Small tables with named rows and columns. After each table, cells are looked up by row and column.

kofale:
	dini	larovuf	kap	zaze	vepeno	rasanel	faku
riv	196	209	187	196	193	201	206
metipu	171	213	224	136	145	194	205
pafu	112	83	91	130	129	96	87
sati	125	221	224	49	71	170	201
gar	172	192	211	146	162	176	185
lopova	209	224	212	203	203	216	221
sal	136	29	34	215	196	81	49
nak	121	196	199	63	76	162	183
gonabi	118	202	191	60	71	163	187
vum	148	55	32	231	201	105	76
zop	135	39	34	207	194	79	55

gar, faku: 185
pafu, dini: 112
zop, larovuf: 39
lopova, faku: 221
sal, kap: 34
gar, vepeno: 162
sati, zaze: 49
gar, larovuf: 192
sal, dini: 136
gar, rasanel: 176
riv, kap: 187
vum, rasanel: 105
vum, faku: 76

suf =
cols = dudaduk, dur, poku, rugip, vaseki, lelap, tizek, fot, gomelo
fopu: [86, 80, 101, 57, 108, 81, 111, 81, 106]
fav: [103, 98, 105, 40, 91, 96, 97, 99, 65]
mef: [87, 81, 95, 35, 93, 83, 99, 80, 50]
nuponu: [111, 109, 112, 55, 99, 104, 101, 112, 106]
dak: [104, 101, 112, 46, 108, 100, 110, 105, 114]
rel: [78, 69, 92, 48, 98, 71, 104, 66, 63]
rebug: [85, 80, 96, 62, 101, 80, 104, 79, 92]
mib: [60, 50, 82, 62, 103, 55, 108, 45, 70]
bub: [86, 101, 57, 203, 50, 96, 39, 101, 110]
neran: [103, 98, 106, 49, 95, 95, 99, 100, 82]
farozi: [62, 57, 79, 44, 96, 65, 101, 52, 41]
boz: [77, 72, 97, 56, 114, 77, 115, 72, 113]
koluzag: [82, 74, 95, 69, 100, 73, 104, 72, 91]

What is the poku of fopu in suf?
101
What is the rugip of fav in suf?
40
What is the tizek of fopu in suf?
111
What is the dur of rebug in suf?
80
What is the dudaduk of mib in suf?
60
What is the lelap of bub in suf?
96
What is the vaseki of mef in suf?
93
Which row has the largest gomelo? dak

zoser:
,goz,tisetuf
giki,6.88,9.17
ratezaf,6.98,5.92
nef,7.09,1.29
nel,7.01,4.73
favega,7.06,2.17

ratezaf, goz: 6.98
giki, tisetuf: 9.17
ratezaf, tisetuf: 5.92
favega, goz: 7.06
giki, goz: 6.88
nel, goz: 7.01
nef, tisetuf: 1.29
nef, goz: 7.09
nel, tisetuf: 4.73
favega, tisetuf: 2.17
Row with the largest goz: nef

Table tepem
columns: nagozu, futim, ginap, nutumar, sete, kap, rez, pidofem, san
gonuv: [118, 107, 186, 66, 70, 119, 145, 155, 111]
tato: [196, 104, 119, 107, 133, 105, 106, 119, 140]
rezu: [23, 113, 125, 15, 120, 174, 120, 119, 128]
zupifan: [131, 100, 164, 119, 120, 119, 120, 199, 114]

tato, kap -> 105
zupifan, rez -> 120
zupifan, nagozu -> 131
rezu, nagozu -> 23
tato, nagozu -> 196
tato, rez -> 106
rezu, ginap -> 125
gonuv, nutumar -> 66
gonuv, kap -> 119
rezu, rez -> 120
gonuv, rez -> 145
gonuv, sete -> 70
rezu, futim -> 113
zupifan, pidofem -> 199
tato, san -> 140
zupifan, nutumar -> 119
zupifan, ginap -> 164
tato, nutumar -> 107
rezu, san -> 128

mezoget =
fields: zur, lubiga, vap, pof, dolet, zukod, zepel, kozo
rit: [151, 118, 139, 144, 109, 149, 138, 100]
setari: [126, 117, 119, 160, 128, 144, 155, 212]
pobe: [150, 156, 178, 143, 140, 150, 131, 5]
lal: [141, 131, 153, 152, 175, 148, 151, 226]
vimufif: [156, 118, 149, 149, 172, 133, 144, 147]
luviru: [127, 150, 170, 157, 221, 143, 139, 187]
tavibur: [127, 172, 153, 136, 115, 139, 153, 163]

setari, zur -> 126
lal, kozo -> 226
rit, zukod -> 149
pobe, kozo -> 5
tavibur, lubiga -> 172
rit, kozo -> 100
lal, zepel -> 151
tavibur, pof -> 136
tavibur, vap -> 153
pobe, zepel -> 131
luviru, zur -> 127
setari, zukod -> 144
setari, kozo -> 212
rit, pof -> 144
vimufif, zur -> 156
Which row has the largest pof? setari

fubo
columns: mipase, tinutut, rasel, zumo, luzeno, goponab, nok
kuvubam: [0.69, 0.69, 0.37, 0.67, 0.69, 0.66, 0.69]
navi: [0.70, 0.70, 0.67, 0.69, 0.70, 0.65, 0.70]
geda: [0.71, 0.70, 0.79, 0.69, 0.71, 0.65, 0.71]
pizom: [0.71, 0.71, 0.90, 0.70, 0.71, 0.67, 0.71]
daba: [0.70, 0.70, 0.71, 0.69, 0.70, 0.66, 0.70]
davoke: [0.71, 0.71, 0.80, 0.69, 0.71, 0.67, 0.71]
menurag: [0.71, 0.70, 0.68, 0.69, 0.70, 0.66, 0.71]
solilu: [0.69, 0.69, 0.41, 0.67, 0.69, 0.65, 0.69]
siv: [0.71, 0.70, 0.76, 0.69, 0.71, 0.67, 0.71]
dugaris: [0.69, 0.69, 0.27, 0.67, 0.69, 0.64, 0.69]
kudubon: [0.68, 0.69, 0.21, 0.66, 0.68, 0.65, 0.69]
danu: [0.71, 0.70, 0.77, 0.69, 0.71, 0.67, 0.71]
tugopo: [0.71, 0.71, 0.93, 0.70, 0.71, 0.65, 0.71]

pizom, tinutut -> 0.71
davoke, nok -> 0.71
danu, tinutut -> 0.70
navi, zumo -> 0.69
siv, zumo -> 0.69
pizom, luzeno -> 0.71
kuvubam, nok -> 0.69
danu, luzeno -> 0.71
menurag, nok -> 0.71
kudubon, zumo -> 0.66

Table ton
|  | kebivo | veradi | dalina | res |
|---|---|---|---|---|
| kup | 166 | 138 | 135 | 116 |
| legab | 34 | 172 | 128 | 107 |
| tapi | 187 | 142 | 131 | 132 |
| pase | 13 | 173 | 146 | 116 |
| pap | 51 | 71 | 220 | 63 |

res of pap = 63
res of tapi = 132
kebivo of tapi = 187
veradi of legab = 172
dalina of pap = 220
res of legab = 107
dalina of pase = 146
dalina of legab = 128

pel
fields: nor, kile
mefaze: [0.745, 0.745]
noz: [0.654, 0.681]
daz: [0.730, 0.809]
dolar: [0.671, 0.766]
safon: [0.711, 0.746]
garok: [0.235, 0.623]
muko: [0.764, 0.324]
nosazu: [0.590, 0.665]
kalapel: [0.213, 0.424]

daz, nor: 0.730
noz, kile: 0.681
nosazu, kile: 0.665
nosazu, nor: 0.590
muko, kile: 0.324
safon, nor: 0.711
kalapel, kile: 0.424
garok, nor: 0.235
safon, kile: 0.746
garok, kile: 0.623
dolar, nor: 0.671
mefaze, nor: 0.745
noz, nor: 0.654
mefaze, kile: 0.745
muko, nor: 0.764

Table damuze
	kuber	nasovap	pir	mit	betu	foz	vilamo	gokasu
vore	394	343	703	575	270	694	691	269
vad	446	424	578	524	393	575	573	393
bog	591	651	231	379	736	241	245	737
famo	586	643	243	385	725	252	256	725
rin	364	296	775	605	198	763	759	198
gekaz	592	653	228	379	739	239	243	739
tomoni	586	643	243	385	724	253	257	725
teb	383	326	729	587	243	720	715	243
gekiz	435	407	605	535	367	600	598	367
mar	595	658	221	376	746	231	236	746
vaseb	588	646	239	383	728	249	253	729

nasovap of gekaz: 653
nasovap of rin: 296
foz of vaseb: 249
pir of tomoni: 243
kuber of tomoni: 586
mit of teb: 587
foz of rin: 763
nasovap of vore: 343
foz of vad: 575
kuber of famo: 586
kuber of bog: 591
vilamo of teb: 715
gokasu of tomoni: 725
foz of vore: 694
kuber of gekaz: 592
kuber of vore: 394
vilamo of vaseb: 253
pir of rin: 775
betu of gekaz: 739
vilamo of mar: 236
Row with the largest gokasu: mar

Table pufuvu
,zamuden,nek,mek,maz
veboz,3576,3585,3542,3807
ramisik,9108,3762,3343,3851
tez,1099,3807,3782,1225
mifo,3268,3621,3580,4065
zufep,3626,3802,3388,4631
ruv,5461,3770,3593,3550
zatara,5298,3610,3475,3001

veboz, maz: 3807
zatara, zamuden: 5298
zatara, mek: 3475
tez, maz: 1225
tez, zamuden: 1099
veboz, mek: 3542
mifo, maz: 4065
ruv, zamuden: 5461
veboz, nek: 3585
ramisik, maz: 3851
mifo, zamuden: 3268
tez, mek: 3782
ramisik, nek: 3762
zufep, nek: 3802
ruv, mek: 3593
zufep, zamuden: 3626
veboz, zamuden: 3576
ruv, maz: 3550
zatara, nek: 3610
zufep, maz: 4631
Which row has the largest maz? zufep

zikudol =
columns: tisibi, pazo, lavi
tabakuv: [7676, -1459, -6488]
rak: [-31148, -42771, -39729]
tegirif: [-83280, 66020, 54515]
mededit: [-41025, 34979, 60534]
sev: [60629, -73671, -69058]
zubi: [-33665, 33644, 41741]
sipuno: [-61862, 44898, 72140]
zoma: [-17312, -60439, -60372]
lugigez: [-5015, -68891, -55733]
gitorar: [-73362, 54032, 35491]
misesek: [147, 4263, 4921]
vob: [-71445, 14549, 31711]

lavi of tegirif is 54515
tisibi of lugigez is -5015
pazo of misesek is 4263
tisibi of tegirif is -83280
lavi of rak is -39729
lavi of tabakuv is -6488
pazo of lugigez is -68891
tisibi of zoma is -17312
tisibi of vob is -71445
pazo of rak is -42771
tisibi of mededit is -41025

lenud.csv
,tegub,romume,kodebis
nog,59621,22739,78477
tumid,59621,66330,55772
savibe,55996,41033,55772
toteko,50414,46488,55772
fem,53895,42671,50147
ros,59621,66330,22568
tel,53448,22826,66308
verebik,47180,68918,65920
gava,59621,66425,53384
baru,72130,66330,66580
pitet,64146,66330,66417
zod,59621,66330,39274

tegub of gava: 59621
romume of zod: 66330
tegub of fem: 53895
tegub of nog: 59621
kodebis of ros: 22568
romume of nog: 22739
tegub of savibe: 55996
kodebis of nog: 78477
romume of toteko: 46488
romume of verebik: 68918
romume of tel: 22826
kodebis of baru: 66580
Which row has the largest tegub? baru

